Each run below is a few steps of one of 8 hidden systems, one row a step.
trace 1, q506 (8 x 20):
[[-31  -7 -29 -18  10 -17 -21  10  26  -9   0  -7  35  34 -22   0  23  -4
   14 -12]
 [ 14   8 -10  -6  11 -10  41 -15  -5   2 -35   8  35  20 -25  12  19 -18
   -7 -18]
 [-22  19 -46  16 -22 -16  19  11 -24  14 -33 -11 -10  -3   4 -10  14  -2
  -16 -20]
 [-53 -28 -35 -27 -11 -10 -16   5  10   9 -11  -5  13   2  -5  23   9   4
    9  -9]
 [ -5   1  -9  -8  40 -19  13  -1  -9 -19 -20 -12  42  25 -10  21  32   1
   11  -9]
 [  9  10 -45  11  -3 -16  14   4 -14  12 -18  -5  10  26 -25 -27  13 -23
  -23 -20]
 [-41   4 -27 -17 -35 -23  19 -14  12  25 -23   1  11 -13   1  17   8  -1
   -7 -20]
 [-37  -3 -21  -2  11  -1   2  25  -6 -24 -35  -8  18  13   2  22  31  15
   27 -10]]
trace 2, q44 (8 x 20):
[[ 27   2  -6  27  23   2 -25  20 -12  -7  34 -25  -7  11  10 -36  15  10
   -2  12]
 [-27 -27 -12 -50   0  -3 -13 -18  -3   7   0  -8   3  -7 -13  34 -15 -10
  -22  14]
 [ 24  42  31  20   5 -26  29 -23   6   7  11  -1   8 -19  26  -4   8  10
   -3  -6]
 [-17  -6 -21 -11 -29  23 -36  30   7  -5  20 -20 -33  -2   0 -27   0   7
  -12  16]
 [-22 -24   5   0  22 -15  13 -20 -29  10 -15   3   6 -27  25  48 -10  12
   10  -3]
 [ 41  21   7  11  24  -8 -10   1  -2  -7  34 -25   7  16   0 -34  15   0
  -19  13]
 [-36 -10 -13 -47 -31   1 -12 -13  15  13   0  -4 -10 -15  -9  20 -15  -7
  -23   8]
 [  8  29  30  33   7 -17  22  -8  -6   1   1   1  -4 -28  40   6   4  22
   16  -6]]
trace 3, q832 (8 x 20):
[[ 40  -6   7   7  46  -3   3  -3 -27 -11  17 -27  21  13   4  -3  24   6
  -10  15]
 [  0  43  15 -34 -38   7   9  -8  35  -9   1   0  -9   0 -18 -13  -3 -13
  -25   9]
 [-22  -5 -40  39  -7 -18  -4  14 -19  21 -18  17 -18  -1   4 -15 -17  -7
    7 -28]
 [  0 -18  29   7  14  24  -7  21   0 -23   8 -12   2 -15  26  17  21  35
   34  15]
 [ 20 -19   5 -38 -11   0  15 -38  -2  28  14  -9   8 -18  -8  16  -9 -10
  -37  14]
 [  4  36 -21  18  26 -26 -22  12  -7 -16  10  -7  -5  31 -12 -35  -3 -19
  -13  -5]
 [ -8  16  27  13 -34  32  18  18  22 -13 -22  27 -21 -14   4   1  -6  10
   24  -5]
 [ -7 -40 -30   7  -3  -8  14  -7 -31  35  -7 -19  10 -23  21  16  17  17
   -4  -9]]
trace 4, q267 (8 x 20):
[[  8  19  19  30 -31  25   7  25   8  -6   3  -1 -30 -22  25 -21   9  24
   15   4]
 [  9 -31 -18 -40  10  -5 -15 -20 -10  16  25 -25  10   1 -12   6  -2 -10
  -36  18]
 [  7  21  37  30  35  -5   5   2  -5 -25  -7  27  -5   2   9  10 -21  -2
   26  -3]
 [-10  21  -4 -29 -54  14   6   1  22   7   6 -20 -18 -20   4 -13  12   7
  -25  12]
 [ 15 -48  -4   7  30  -8  -3 -22 -20  24   8  20  10   1 -10  17 -30 -16
   -1  -5]
 [  3  33  22  25  -2  15  -1  26  -9 -27   1 -13 -30 -15  29 -14   9  23
    9  12]
 [ -8 -13  -4 -54  -8  -9 -11 -28  21  14  23 -16  16   0 -17  14  -2 -10
  -29  14]
 [ 24   4  27  43  17   2  17  -2  -6  -2  -9  40  -7   0   0  -3 -27 -11
   22 -15]]
trace 5, q403:
[[ 11  50  22 -25  11   2  18  -2   3 -41 -15 -13   8  13 -11   6  17  -8
  -17  14]
 [  9 -15   2  38  -8  10  10  21  24   5  -4  24  18  12  -3 -17  16  11
   42 -24]
 [-38   1  -6  -4  19 -18  -5  -7 -26  -8 -27  16 -17 -11   5  34 -33 -10
    2  -5]
 [ 45  -1   7  -7  35   9   7  -3  -6 -19   7  -8  27  32 -28  -8  17 -15
  -12  10]
 [-21  22  -6  15 -30 -20   1  -1  44  14   0  30   6   9 -10 -20  -9 -10
   18 -29]
 [-16  14  33 -11  19  14   6   7 -12 -41 -24   2  -9 -12  11  38  -4  11
   15  14]
 [ 39 -33 -16  32  14  14  14   9 -18  12  -8  17  12  23 -23 -18   1 -15
    7 -14]
 [-41  39 -19 -10   5 -46  -6 -13  12  -2 -11   5   6  11  -6   5 -10 -17
   -9 -18]]
trace 6, q383 (8 x 20):
[[  7 -46  23   6  23  18 -28   1  -4   2  28  15 -12 -10   7  14 -32   6
   21  14]
 [  3  47 -13   8  17 -31  -2  -8 -17  -8  -3   0 -16  13  -9 -19 -21 -28
  -32  -4]
 [ 29   3  21  -5 -42  35  44  -3   6  10 -14  -1  -5 -25   5   1  18  11
   -8   6]
 [-31 -22  -2  -5  -5   3 -50  13  14   4  35  -2 -27 -13  14  -2 -24  12
    9  13]
 [  4  26   9 -10  38  -9  10  -8 -35 -30 -22  -4  -7   6  -4  21 -12 -16
  -21  11]
 [ 53  -9  12  29 -18  16  23  -8  -2  27  19   3  -4 -13   6 -28   2   3
   -8   0]
 [-37  18   0 -37 -33  -4 -25  -2  35   0  17  -7 -16 -10  -2  -1 -12   0
  -13  10]
 [  0 -13  21   7  25  21   9   7 -34 -24 -28  17 -18 -12   8  33 -20   2
   12   8]]
trace 7, q383, 8 rows:
[[-24 -32   9  -2 -12  -5 -15  -9  10  26  25  -1  -6 -35  32  21 -11  25
   15   3]
 [ -5  32  12  -3  39  -3 -23  15  -6 -47  -1  -1  -7  27 -12  -3 -11 -13
   -1  13]
 [ 41 -23 -12  10 -12  11  37 -16 -29  31 -11   3   1 -10  -8  -5  -1 -12
  -27  -5]
 [-24  26  18  -4 -31 -13 -14  -1  44   7  27  -3  -6 -18  21 -10   1  18
   10   0]
 [-12 -18   1 -23  15  33 -12  18 -19 -36 -24   6 -15  12 -19  23 -13 -10
    0  17]
 [ 21  -7 -10  40  19 -25  11 -15 -37  30  11  -3  -5 -17  25  -7  -9   1
   -9 -11]
 [  9  42  21 -27 -25   7   3   0  41 -17  18 -16   7   8 -10 -21  21   2
  -13  13]
 [-12 -52   1 -14  -8  26  -3  -2  -7  12 -12  24 -12 -13 -11  29 -30  -6
    9   4]]
trace 8, q403, 8 rows:
[[ 10  14  -8 -28   4   8 -21  -1  -2 -13  12  -7 -19  19 -29 -18 -22 -28
  -40  19]
 [  7  24  14 -10 -38   7  35  -4  40   4  -8  -4  26  -3  -2  -6  39  12
    7  -9]
 [-20  -4  13  41   8   1  -7  19 -17  -5  -5  13 -26 -23  34   9 -15  21
   32  -4]
 [  1 -44 -30 -17  24  11  -8   2 -39  -1 -12 -10   1  13 -19  17  -5 -14
  -19  10]
 [ 23  26   3  -5   2 -35  11 -31  24  22  26  -4  26  11 -10 -20   4 -15
  -22  -9]
 [-27  25  22  -6 -22  17 -23  26  37 -28   9   2 -20  -5  10  -6   0  17
   22   9]
 [ 13 -41   6   5  -9  34  34   2 -28   8 -31  10  -4 -21   4  29   2   9
    9   1]
 [  9  16 -33  28  26 -35  -2  -3 -36  11   0 -10  -5  12   2 -22  -7 -16
  -23 -11]]
trace 9, q506:
[[ 19  18  -7 -27 -22  27  14  10  -6 -14  -6 -34  -6   2 -10 -13  31   2
  -33  20]
 [ -8 -35 -10  35  -6 -14   2  -4   6  38   7  24  10 -11  14  -1 -10   7
   29 -26]
 [-28  36   9 -31  16  -4 -12   3  -5 -40 -15  -5 -15   5  -7  20 -13 -10
  -14  16]
 [ 36 -38 -11   8  -7  22  13   9  -3  18  14 -20  21   3  -1 -16  37  15
    1   2]
 [-23  21   0  19  15 -40  -7 -16   2   9  -2  30  -8   1   2   3 -40 -20
    3 -20]
 [ -2  14   2 -39 -27  31   9  14   9 -24 -10 -29  -4  -5  -6   3  31  10
  -19  23]
 [  7 -44  -8  42  17  -6   4   2 -10  26   4  19  16  -1  11   1  -3   9
   33 -23]
 [-19  40  -2 -26  15 -17 -14  -7 -10 -25  -3  -7 -18   8 -10   5 -23 -22
  -33  14]]
trace 10, q44 (8 x 20):
[[ 16  24  32  33  33 -22  20 -11 -11  -7   0   5  11 -12  28  10   4  12
   19  -6]
 [ 13 -15 -23 -22 -15  28 -27  21   4  -4  23 -25 -13  14 -20 -30   9  -3
  -25  19]
 [-31  -4   3  -9   3 -30  18 -29  -7  18 -19  16   8 -22  12  41 -21  -5
    1 -12]
 [ 31  34  18  23   8   7  -4  19   8 -21  23 -17  -2   8  12 -35  25  15
    4   9]
 [-25 -46 -26 -31 -22  17 -17   1  -5  19  -1  -1 -15 -11 -12  16 -18  -5
  -14   7]
 [  9  32  24  26  35 -32  26 -18 -17  -6 -10   5  13  -8  22  16   1   3
    9  -9]
 [ 12  -6 -16 -20 -22  22 -25  21  20  -5  27 -27  -4  15 -15 -36  20   3
  -16  17]
 [-30 -16   6  -8  -3 -16  10 -23  -7  18 -15  23  -6 -27  12  41 -32  -3
    5  -8]]
trace 11, q245 (8 x 20):
[[ -6  55  19  12 -38  -8  13   2  33   0   3   6 -14 -14  14 -21   3   8
    2  -8]
 [  5  33  42  -1  12  -9   9  -4  11 -20  15 -18   9 -19  32  13  22  28
   12  13]
 [  9  -5  12  27 -26   8   4   6   6  21  23  -9 -15 -35  38 -11  10  31
   12   0]
 [-15  40  16  -6 -14 -25 -18 -12  23   5  33 -10 -18 -21  22 -11 -14   8
  -14   8]
 [ 16  19  48   0 -12  12   4   0  45  -8  28   4  11  -8  11  -6  12  19
   22   7]
 [ -5  43   8  23 -30  -9  24   6  11   3  -7  -9  -8 -25  31 -11  24  24
    7  -9]
 [ -8  14  30  -2  10 -10 -14  -6   1  -6  29 -21 -13 -32  42  14   0  28
    4  20]
 [ 19   3  24  21 -27   8  -6  -1  29  22  38   6 -14 -22  19 -26  -7  16
    7   2]]
trace 12, q347 (8 x 20):
[[  1 -14  41 -24 -20  28  -7  -3  42  -5  23  12   0 -14   0  14  -6  13
   19  16]
 [ 11 -42 -26  32   7  -3   7  -2 -23  31 -10  26   0   5 -11  -5 -21 -14
    8 -23]
 [ 18  43   2  17 -11   8   9  15 -20 -14  -1 -24 -30 -11  16 -26  12   9
  -22  13]
 [-13 -29   1 -46 -27   8  -9 -15  27  19  24 -18  12 -17  -1  17  10  13
   -9  14]
 [ -6 -16  10  34  27 -21 -15  -9 -11  14  13  31 -11  -8  13   6 -42  -6
   20 -12]
 [ 53   6  16  15  -7  40  27  13 -13 -13  -6  -5  -7   3  -9 -22  18   1
  -10  11]
 [-26   0 -31 -19 -43 -18   7 -12  13  37   1 -14   4 -18   5  -3  13   4
  -21 -10]
 [-22  -7  21   8  12   7 -38  12  -1 -13  20  10 -36 -16  19   8 -36  10
   17  16]]
trace 13, q245:
[[ -6   1  39 -34   9   3  -3 -10  28 -18  19 -13  22 -12  13  29  18  23
   14  19]
 [  1   4   0  48 -29  11  12  22   4  14  -8  17 -20 -18  20 -21   2  18
   24 -18]
 [ -2  43  14 -18  12 -23  -8 -15  -8 -11  20 -29 -15 -15  19   0  -3   2
  -33  22]
 [ 18 -32  32   3 -11  15   3  -8  34  19  31  11  20 -14   9   4   7  20
   28   0]
 [-26  51 -18  17 -31 -15  -1  18  12  -2 -10  -5 -21  -5  12 -28   9   4
   -4 -14]
 [ 10  12  51 -22  20   9   1 -13   4 -25  15 -10   1 -20  19  29   0  16
    2  27]
 [ 21  -9  -3  45 -21   0  14   3   8  34  14   7  -1 -15  20 -27   9  15
   16 -18]
 [-31  41  -2 -31 -11 -21 -20  -4  14 -11  17 -28 -14 -11  15  -1   3   6
  -24  15]]
trace 14, q832, 8 rows:
[[  6  27  15   5   6  18 -29  32  14 -38  22 -16 -17  14   3 -27  11  10
    7  19]
 [  6  -3  12   5 -40   6  29 -21   7  35  -8  25 -18 -33   7   7 -25  -4
   -9  -9]
 [  1  -5 -29  21  31 -12 -13  19 -43  -6   4 -34  -4   3  19  -8  20  14
   -7   5]
 [  9   8  38 -25 -27  28 -13  -1  37  -9  29   3 -18 -14   0  -4 -12   7
   -2  24]
 [ 13   0 -23  29   5 -25  21 -19 -36  33  -9   8 -10 -10   6  -8 -21 -17
  -23 -16]
 [  1  21   9   7   2  23 -15  39  -1 -39   6 -25 -14   6  12 -17  27  22
   10  18]
 [ -1 -15   9 -13 -43   6  12 -24  16  39  10  14 -14 -34   6   8 -23   0
  -13  -1]
 [  8   3 -20  28  45 -22 -16   9 -44  -7   9 -21  -8   8  15 -11   1   1
  -10   2]]
trace 15, q347:
[[ -5 -38 -24  -8  -9  -8  29 -16  -5  32 -20   1  33  -5  -5  23  20   4
    2 -19]
 [-15  46   2  31   2 -17 -24  20   9 -17  11   8 -29   6  11 -30 -17  -2
    8  -5]
 [ 14 -34   5 -41  -2  40   8   2  -9 -13  -8 -14   5   0 -18  23  13   0
  -15  24]
 [-17   6 -18  27  16 -51   0 -14  -2  28   8   0  20  -4  22  -1   4   5
   10 -26]
 [ 17  28  37 -11  -6  34  -4  14  18 -37   2  12 -23   7 -14 -10 -14  -8
   -2  20]
 [ -9 -45 -35  -6  -7  -1  21  -5 -15  28 -23  -6  26  -4  -4  21  22   5
    1 -16]
 [-12  47   3  24  12 -25 -28  12   4 -16  20  -3 -24   5  15 -27 -14  -1
   -1   0]
 [ 18 -29  19 -42  -2  37  14  -6   2 -13  -5  -7  12  -2 -17  29  10   0
   -9  23]]
trace 16, q267, 8 rows:
[[ -9  -3 -17 -23  43 -21 -26  -1 -17 -19  14 -33  16  20  -4   9  14  -2
  -15  16]
 [-11  38  31   0   3 -11  15  -4  38 -24 -14  25  21  12  -6   9   4  -3
   28 -14]
 [  7  -4 -28  -1 -53  19  23   5  10  27 -15   6  -9  -3 -17 -23   7  -8
  -17 -14]
 [ -8 -41 -32  21  34  -9  -9   6 -50  11  -9  -5  -3  -3  11  14  -8   2
    4  -6]
 [-21  20  16  -2  13  -3 -23  23  21 -31  16 -20   7   4  20  -1  27  28
   26  10]
 [ 21  10   2 -27 -10  -8  15 -22  36   9   8   2  36  24 -34 -10  13 -20
  -14  -7]
 [  7   4 -12  30  -3  11  33   9 -33  -2 -47  24 -15   1  -8   0 -11 -15
    0 -18]
 [-49 -14 -33  -5 -17  -4 -25  22  -8   6   0 -23 -19 -18  23   6   8  23
    3   2]]

Which system made each of these runs?
trace 17:
[[ 22   9  49 -17 -14  41   6   6  21 -25  12   0 -11 -14   5   6   5  14
    5  26]
 [ -1 -46 -33   9 -11 -11   7 -11   3  45   0  14  20   1 -11  -1  -3  -8
    4 -23]]
 => q347
trace 18, 2 rows:
[[ 36  -4  -3   6  24 -27  28 -31  -5  22   5  -1  41  13 -10   0  14 -12
  -12 -14]
 [ -8  11   5   1 -38   0   7   2  56  10   3  21  17  10 -16 -19   8  -2
   22 -21]]
 => q383
trace 19 (2 x 20):
[[ 13  29   4  18  31 -16  30   1 -10 -22 -31   5  28  24  -9   5  22  -7
   11 -16]
 [-25  38 -14 -21 -21  -3   8  15  31 -23 -24  -7  16  23 -20  -6  29  -4
    1  -9]]
 => q347
trace 20:
[[ -3 -10 -21  21 -38 -11  13  -9  14  46   1  21  -4 -11  -3 -20 -13  -8
   -2 -26]
 [-31  24   9  14  21   4 -19  32  -1 -44 -16   6 -14  11   6   7  -3   8
   29   1]]
 => q44
trace 21:
[[-19  -7   2  22 -32   4  -9   4  15  24   6  31 -32 -23  11  -8 -35   0
   12 -11]
 [ -2   8  -4 -23  13  15  14   5 -41 -26 -26 -28 -11  -8   5  24  13   4
  -25  21]]
 => q403
trace 22:
[[ 24   9  16  33  39 -25  10 -19 -29   6   5  18  -5  -4  10   1 -30 -13
   -4  -7]
 [-18   7 -27 -22   2   7 -25  25  15 -26  -6  -5   4  41 -35 -18   9 -17
   -6   2]]
 => q403
trace 23 (2 x 20):
[[  2  26  38 -31   1 -19  19 -36  34  -1   8   9  25  -6  -5  24  -3  -7
   -4   2]
 [-15 -15   2  27 -10  13  12  20  14  -3 -29  38   5   8  -7   5  -3   1
   44 -25]]
 => q347
trace 24 (2 x 20):
[[-22  14   0 -31 -36  22   9   3 -11  -9 -21 -10 -35 -28   5  17  -8   2
  -26  17]
 [-13 -35   0   9  11 -18 -30 -14   8  29  31  21  -5 -10   7   6 -39  -4
   11  -8]]
 => q267
trace 25 (2 x 20):
[[-16  50   3 -35 -27   3  16   1  20 -24 -23  -6  -5   4 -16   2  10 -10
  -22   5]
 [  7 -55   8  18  -6  35   5  11 -20  14  -5  12 -14 -25  15  17 -10  18
   23   3]]
 => q383
trace 26, 2 rows:
[[-23  47 -27  -7 -31  -6  20  14   4 -10 -36  -6  -8   8 -11 -13  17  -8
  -17 -13]
 [-41 -33 -22  17 -16   7 -29  28  11   9   2  10 -13  -6  10  -1  -5  18
   34 -12]]
 => q832
trace 27 (2 x 20):
[[ 41   1  29 -11 -17  35   1   1   7  -3  30 -17 -17 -16   6 -17   4  11
  -19  30]
 [ -3 -35  -8  -3 -27 -10  11 -27   6  51  13  11   5 -28   9  12 -14   2
   -6 -11]]
 => q347
trace 28 (2 x 20):
[[ 42   6  22  30  -4  13  17  -9 -16  12   5  25 -28 -12   0 -17 -33 -15
  -13   2]
 [-32  22 -43  -7 -10  -3  -2  26 -17 -19 -33 -19 -11  15  -8  -6  20  -3
  -13  -5]]
 => q44
trace 29 (2 x 20):
[[-25 -29  -1  -5  34   3 -14   6 -13 -20 -21  23   6  15 -15  32 -21 -11
   22  -4]
 [ -9  41  -2  25 -27 -15  -3  14  29   4  12  -6  -6  -4  18 -34  17  16
   10 -13]]
 => q267
trace 30, 2 rows:
[[-21  23  18 -10  39 -31 -31  -4  10 -24  26 -15   8   4  16  12  -2   9
    8  12]
 [ 31 -17  23 -30 -23  29  10 -14   4  10  23 -20  -5 -26   6   6   7  11
  -24  28]]
 => q44
trace 31 (2 x 20):
[[ 21  -1  13  12  24 -16  21 -17 -29   9   9 -26  12 -24  35  16  21  21
   -4   6]
 [ 27   3  21 -15   2   8 -21  -2  41  -6  43   1  13  21 -22 -27  -1  -9
   -3  12]]
 => q383
trace 32 (2 x 20):
[[  7  -9  21 -26  22  16  10  -7 -33 -20  -6 -23  -5 -21  15  36   4  12
  -14  29]
 [ 36 -18 -25  29 -10   5   0   7  -1  30  21  -1   3  15 -12 -45   5  -9
  -10 -10]]
 => q403
trace 33 (2 x 20):
[[  3  21 -24  42 -27 -12  12  13  -7  23  -2  -5 -16 -11  18 -35  11   8
   -3 -19]
 [-17  17  23 -42  10 -11 -21 -16  11 -15  28 -24  -3 -16  15  23  -4   9
  -15  28]]
 => q245
trace 34:
[[-13  25  10   0   9  -8  33  -1 -24 -18 -33 -17   6 -20  25  31  25  20
    4   0]
 [ -9 -32 -46  16   5   8 -35  33 -13   2   7  -6 -10  24 -15 -27   2  -3
    3  -5]]
 => q506
